0: tensor([-0.8,  2.6, -2.2,  1.5, -1.8, -1.2,  1.6, -1.7, -4.4,  1.0,  1.3, -1.7,  1.1, -1.0, -0.5])
1: tensor([ 1.0, -0.4,  0.8, -0.2,  0.1,  0.1, -0.1,  1.0,  1.2,  0.3, -0.7,  0.8,  0.1, -0.1,  0.6])
2: tensor([ 1.5,  0.9,  0.2, -0.1, -1.8, -0.6,  1.1,  1.1, -0.3,  1.1,  0.0,  0.6,  1.4, -0.9,  0.2])
3: tensor([-0.1, -0.4, -0.4, -0.1,  0.1, -0.4,  0.0, -0.3, -0.8, -0.5,  0.3, -0.3,  0.0,  0.3, -0.5])
4: tensor([-0.5,  1.2, -1.3, -0.4, -1.4,  0.0,  0.6, -1.3, -2.0,  0.4,  0.7, -0.8,  0.8, -0.6,  0.1])
5: tensor([ 2.3,  2.9, -0.1, -0.4, -3.3, -1.6,  1.7,  1.7, -0.5,  2.4,  0.8,  0.2,  3.0, -1.5,  0.8])
6: tensor([ 1.6,  0.5,  0.8, -0.7, -0.9, -0.9,  0.1,  1.8,  1.4,  1.0, -0.1,  0.6,  1.1, -0.5,  0.5])
7: tensor([ 1.9,  0.8,  0.3, -0.5, -1.8, -0.8,  1.0,  1.5,  0.6,  0.9,  0.0,  0.9,  1.5, -0.9,  0.2])
8: tensor([-1.4, -0.3, -1.1,  0.6,  0.8,  0.4, -0.1, -1.4, -1.2, -1.0,  0.6, -1.0, -1.3,  0.5, -0.6])
9: tensor([ 0.0,  0.1,  0.0, -0.2, -0.1, -0.4,  0.3, -0.2,  0.0,  0.2, -0.2,  0.2,  0.3,  0.0, -0.3])
10: tensor([-1.3,  0.3, -1.8, -0.1, -0.4, -0.2,  0.6, -2.2, -2.4, -0.5,  0.6, -1.2,  0.0,  0.0, -0.4])
11: tensor([-1.1,  0.8, -1.3,  0.3,  0.2, -0.4,  0.1, -1.3, -1.9, -0.2,  1.0, -1.3, -0.5,  0.0, -0.2])
12: tensor([ 0.9,  1.3,  0.4,  0.5, -1.3, -0.4,  0.6,  1.2,  0.3,  1.0, -0.3,  0.6,  1.3, -0.7,  0.1])
13: tensor([ 1.7, -1.9,  2.4, -0.6,  1.4,  0.2, -0.9,  2.3,  4.5, -0.1, -1.5,  2.0, -0.4,  0.3,  0.5])
14: tensor([ 1.8,  0.6,  0.7, -0.8, -0.8, -0.8,  0.1,  1.9,  1.2,  1.1,  0.0,  0.6,  1.4, -0.6,  0.8])
15: tensor([-1.2,  0.9, -1.9, -0.3, -1.1, -0.4,  0.9, -2.1, -3.0,  0.2,  0.8, -1.1,  0.6, -0.1, -0.3])
16: tensor([-0.3,  1.5, -1.3, -0.1, -1.4, -0.8,  1.2, -0.9, -2.7,  1.0,  0.8, -0.7,  0.8, -0.6,  0.1])
17: tensor([-0.9,  0.3, -0.9,  0.7,  0.2,  0.0,  0.3, -1.3, -1.5, -0.1,  0.3, -0.5, -0.4,  0.0, -0.4])
18: tensor([ 1.6, -1.0,  2.6, -0.2,  1.1,  0.3, -0.9,  2.7,  4.0, -0.5, -1.1,  1.2, -0.4,  0.1,  0.4])
19: tensor([-1.0,  1.5, -1.9,  0.4, -1.2, -0.3,  1.0, -1.9, -3.2,  0.4,  0.9, -1.3,  0.4, -0.2,  0.0])
20: tensor([-1.1, -1.1, -0.4, -0.1,  1.9,  0.6, -0.7, -1.1, -0.2, -1.4,  0.3, -0.5, -1.8,  0.9, -0.6])
21: tensor([ 0.0, -1.3,  0.4,  0.2,  1.2,  0.8, -0.6,  0.6,  1.9, -1.0, -0.5,  0.2, -0.9,  0.4, -0.2])
22: tensor([-0.1, -1.5,  0.5, -0.8,  1.0,  0.5, -0.7,  0.1,  1.5, -0.9, -0.5,  0.4, -0.7,  0.6, -0.2])
23: tensor([-0.6, -1.6,  0.1, -0.6,  1.2,  0.0, -0.8, -0.3,  0.5, -1.0, -0.1,  0.3, -1.0,  0.8, -0.2])
24: tensor([ 0.8, -1.4,  1.7, -0.2,  1.2,  0.6, -1.0,  1.6,  2.8, -0.3, -1.1,  1.0, -0.6,  0.6,  0.5])
25: tensor([-0.3, -0.9,  0.4, -0.3,  1.1,  0.4, -0.2,  0.0,  1.2, -0.4, -0.2,  0.3, -1.0,  0.5, -0.1])
26: tensor([-0.6, -0.3, -0.1, -0.3,  0.3,  0.4, -0.4, -0.7, -0.5, -0.3, -0.2,  0.0, -0.6,  0.1,  0.0])
27: tensor([-1.2,  0.6, -1.3,  0.6,  0.3, -0.2,  0.2, -1.6, -2.1,  0.0,  0.5, -0.5, -0.5,  0.1, -0.5])
28: tensor([ 2.0, -1.5,  2.6, -0.5,  1.1, -0.1, -1.1,  2.6,  4.3,  0.0, -1.6,  2.2, -0.2,  0.2,  0.4])
29: tensor([-0.9,  0.6, -0.7,  1.1,  0.0,  0.3,  0.1, -0.7, -1.7,  0.0,  0.5, -0.9, -0.3,  0.1, -0.2])
30: tensor([ 0.0,  2.2, -1.2,  0.5, -2.2, -0.8,  1.8, -0.7, -2.5,  1.3,  0.6, -0.3,  1.5, -1.2, -0.3])
31: tensor([-1.2, -0.3, -1.2,  0.2,  0.8,  0.1, -0.1, -1.7, -1.6, -0.8,  0.6, -0.8, -0.8,  0.7, -0.4])
32: tensor([ 0.1,  1.4, -1.0,  0.0, -1.1, -0.7,  0.8, -0.8, -1.6,  0.6,  1.1, -0.6,  0.9, -0.5,  0.0])
33: tensor([-0.2, -4.3,  2.6, -0.6,  4.9,  1.4, -3.3,  1.7,  5.3, -2.1, -1.9,  1.5, -3.4,  2.3,  0.0])
34: tensor([ 0.7,  0.3,  0.6,  0.4, -0.3,  0.0,  0.0,  0.8,  1.1,  0.5, -0.3,  0.5,  0.6, -0.2,  0.1])
35: tensor([ 0.9, -2.8,  2.5, -0.9,  2.3,  0.9, -1.8,  2.1,  4.5, -0.6, -1.7,  1.8, -1.4,  0.9,  0.5])
36: tensor([ 0.2,  1.0, -1.0, -0.7, -1.6, -0.4,  1.1, -0.6, -1.4,  0.7,  0.7, -0.2,  1.3, -0.9,  0.0])
37: tensor([ 1.5, -1.2,  2.3, -0.1,  1.0,  0.5, -1.1,  2.4,  3.7, -0.2, -1.6,  1.6,  0.0,  0.4,  0.6])
38: tensor([ 0.2,  1.0, -0.4, -0.2, -1.5, -0.6,  0.8, -0.4, -1.3,  0.7,  0.7, -0.1,  1.2, -0.4,  0.0])
39: tensor([ 1.4, -0.4,  1.6, -0.9, -0.3,  0.4, -0.5,  1.9,  2.3,  0.5, -0.7,  1.2,  0.6, -0.7,  0.7])
40: tensor([ 0.4,  1.1,  0.0,  0.1, -1.1, -0.4,  0.5,  0.0, -0.9,  0.8,  0.1, -0.4,  0.8, -0.5,  0.1])

tensor([-1.2, -0.1, -1.1,  0.3,  0.8,  0.3,  0.0, -1.8, -1.6, -0.7,  0.6, -0.7, -0.8,  0.5, -0.2]) 31 8 17
tensor([ 0.1,  0.2,  0.1,  0.6,  0.2,  0.3,  0.2,  0.0,  0.1,  0.1, -0.3,  0.1, -0.1, -0.1,  0.0]) 9 26 34
tensor([-1.4,  2.5, -2.6,  1.3, -2.1, -0.4,  1.7, -2.2, -4.5,  0.5,  1.7, -2.0,  1.0, -0.6, -0.6]) 0 19 15
tensor([-1.4,  2.9, -2.9,  1.5, -1.9, -0.7,  2.1, -3.2, -5.8,  0.7,  2.0, -2.2,  1.0, -0.8, -1.1]) 0 19 15
tensor([-0.3,  0.2,  0.0,  0.8,  0.1,  0.1,  0.1, -0.2, -0.3,  0.1, -0.1,  0.0,  0.0, -0.1,  0.1]) 9 26 3
tensor([ 0.5,  1.3, -0.3,  0.6, -1.2, -0.1,  0.8,  0.4, -0.7,  0.4,  0.3, -0.6,  0.6, -0.5, -0.2]) 40 38 32
tensor([ 1.8, -0.4,  1.3, -0.6, -0.7, -0.3,  0.3,  1.8,  2.3,  0.4, -0.6,  1.5,  1.0, -0.2,  0.2]) 39 6 14
tensor([ 0.8,  0.2,  0.3, -0.4, -0.6, -0.4,  0.2,  0.6,  0.6,  0.4,  0.0,  0.6,  1.0, -0.2,  0.1]) 34 9 1
tensor([ 1.8, -1.0,  1.7, -0.9,  0.1, -0.4, -0.6,  2.2,  2.7,  0.1, -0.7,  1.0, -0.1, -0.3, -0.3]) 39 18 24
tensor([ 0.2,  0.5, -0.2, -0.6, -0.3, -0.4,  0.0,  0.0, -0.1,  0.1,  0.5, -0.2,  0.1,  0.1,  0.2]) 9 3 40
tensor([ 0.8, -2.6,  2.5, -0.6,  2.1,  0.8, -1.8,  1.9,  4.0, -0.8, -1.6,  1.5, -1.3,  0.9,  0.2]) 35 13 24
tensor([ 1.5, -2.8,  3.4, -0.6,  2.1,  0.5, -2.5,  3.1,  5.3, -0.9, -1.8,  1.8, -1.1,  1.0,  0.8]) 35 13 28
tensor([ 1.0,  0.9, -0.2,  0.0, -1.6, -0.7,  1.2,  0.8, -0.1,  0.8,  0.0,  0.6,  1.5, -0.9, -0.1]) 2 12 7
tensor([ 0.0,  0.4, -0.1,  0.7, -0.5,  0.4,  0.2,  0.4,  0.0, -0.1,  0.0, -0.4,  0.2, -0.3,  0.0]) 9 34 40
tensor([ 0.6, -0.6,  1.1, -0.5,  0.2,  0.4, -0.6,  0.5,  1.1, -0.3, -0.7,  0.5, -0.4,  0.5,  0.2]) 1 22 25
tensor([ 1.0, -3.0,  2.6, -0.8,  1.9,  0.8, -2.0,  1.9,  4.2, -1.5, -1.5,  1.2, -1.4,  1.0,  0.7]) 35 13 24
tensor([-0.7, -0.3, -0.4, -0.1,  0.8,  0.1, -0.5, -0.8, -0.1, -0.5,  0.4, -0.1, -0.8,  0.5,  0.0]) 26 3 23
tensor([ 1.0,  0.3,  0.3, -0.3, -0.5, -0.1,  0.4,  1.0,  0.7,  0.7, -0.5,  1.0,  0.6, -0.3, -0.3]) 34 1 12
tensor([-0.4,  1.6, -1.2,  0.3, -1.2, -0.6,  1.2, -0.9, -2.5,  0.8,  0.8, -0.7,  0.8, -0.5,  0.0]) 16 32 4
tensor([ 1.3,  1.1,  0.0,  0.0, -1.6, -0.7,  1.0,  0.9, -0.1,  0.9,  0.1,  0.6,  1.6, -0.7,  0.1]) 2 12 7
tensor([ 1.1,  0.2,  0.4, -0.5, -0.7, -0.4,  0.3,  0.6,  0.6,  0.4,  0.0,  0.5,  0.9, -0.3, -0.1]) 34 9 6
tensor([ 0.6, -1.8,  1.4, -0.4,  1.7,  0.2, -1.2,  1.5,  2.8, -0.5, -1.0,  1.1, -0.8,  0.4,  0.1]) 24 37 21
tensor([-0.3,  1.1, -0.8,  0.7, -0.6,  0.4,  0.5, -0.7, -0.9,  0.4,  0.4, -0.5,  0.2, -0.2,  0.0]) 29 17 40
tensor([ 0.4, -1.5,  0.8, -0.8,  0.6,  0.4, -0.6,  0.1,  1.7, -0.5, -0.5,  0.8, -0.1,  0.4,  0.1]) 22 25 21
tensor([ 1.6, -0.5,  2.1, -0.1, -0.3,  0.1, -0.3,  2.7,  3.3,  0.9, -0.9,  1.4,  0.5, -0.7,  0.7]) 39 37 18
tensor([ 0.7, -2.0,  1.4, -1.1,  1.5,  0.1, -1.2,  0.9,  3.1, -0.8, -0.6,  0.8, -0.9,  0.8,  0.4]) 24 22 21
tensor([-1.0,  0.2, -0.8,  0.9,  0.2,  0.1,  0.0, -1.2, -1.6, -0.4,  0.2, -0.5, -0.5,  0.5, -0.3]) 17 29 27
tensor([-0.1, -0.3,  0.3,  0.2,  0.0, -0.4,  0.4,  0.1,  0.6,  0.2, -0.3,  0.2,  0.3, -0.2,  0.4]) 9 34 1
tensor([ 0.4,  1.1,  0.0, -0.2, -1.0, -0.3,  0.4,  0.1, -0.8,  0.5,  0.0, -0.2,  0.5, -0.5,  0.3]) 40 38 9
tensor([ 0.6, -1.5,  1.6, -0.1,  1.1,  0.9, -0.9,  1.7,  2.8, -0.2, -1.3,  0.9, -0.5,  0.4,  0.1]) 24 37 18
tensor([ 0.0,  0.1,  0.1, -0.1,  0.2, -0.1,  0.2,  0.0,  0.4,  0.1,  0.0,  0.3, -0.1,  0.0,  0.1]) 9 26 34
tensor([-1.5,  2.8, -2.8,  1.4, -1.9, -0.9,  1.6, -2.8, -5.4,  0.5,  1.9, -2.1,  1.1, -0.5, -0.6]) 0 19 15
tensor([-0.6, -0.1, -0.5,  0.6,  0.5,  0.4, -0.3, -0.7, -0.6, -0.2, -0.1, -0.4, -0.5,  0.2,  0.1]) 26 17 3
tensor([-1.1, -1.3, -0.2,  0.1,  1.6,  0.5, -0.7, -1.0,  0.0, -1.1, -0.3, -0.2, -1.6,  0.9,  0.0]) 20 23 25
tensor([ 0.8, -1.6,  1.7,  0.0,  1.4,  1.0, -1.1,  1.7,  3.1, -0.3, -1.2,  1.1, -0.9,  0.5,  0.3]) 24 37 18
tensor([-0.6, -0.2, -0.3,  0.6,  1.0,  0.4, -0.5, -0.5, -0.1, -0.5, -0.2, -0.4, -0.6,  0.3,  0.0]) 26 3 25
tensor([ 0.6, -0.5,  0.7, -0.5,  0.0,  0.2, -0.2,  0.5,  1.0, -0.3, -0.7,  0.5,  0.1, -0.1,  0.3]) 1 34 9
tensor([-0.2, -0.4, -0.2, -0.2,  0.6, -0.2,  0.0, -0.3, -0.2, -0.7,  0.3, -0.1, -0.4,  0.2, -0.4]) 3 26 9
tensor([-0.1,  2.5, -1.2, -0.1, -2.5, -0.4,  1.5, -0.6, -2.5,  1.0,  1.0, -0.3,  1.9, -1.0,  0.1]) 30 16 36
tensor([ 0.4,  0.8,  0.0,  0.2, -0.8, -0.2,  0.6,  0.0, -0.4,  0.7, -0.1, -0.2,  0.9, -0.4,  0.2]) 40 9 38
tensor([-1.6, -0.3, -1.6, -0.6,  0.6,  0.4, -0.2, -2.9, -2.3, -1.0,  1.2, -1.5, -1.3,  0.9, -0.5]) 31 8 10
tensor([ 0.2,  1.1, -1.1,  0.4, -1.2, -0.6,  1.1, -0.6, -1.7,  0.3,  0.6, -0.5,  0.8, -0.8, -0.5]) 32 38 36
tensor([-0.7,  0.7, -0.6,  1.0,  0.1,  0.2,  0.3, -0.7, -1.4,  0.1,  0.5, -0.6, -0.1, -0.1, -0.3]) 29 17 27
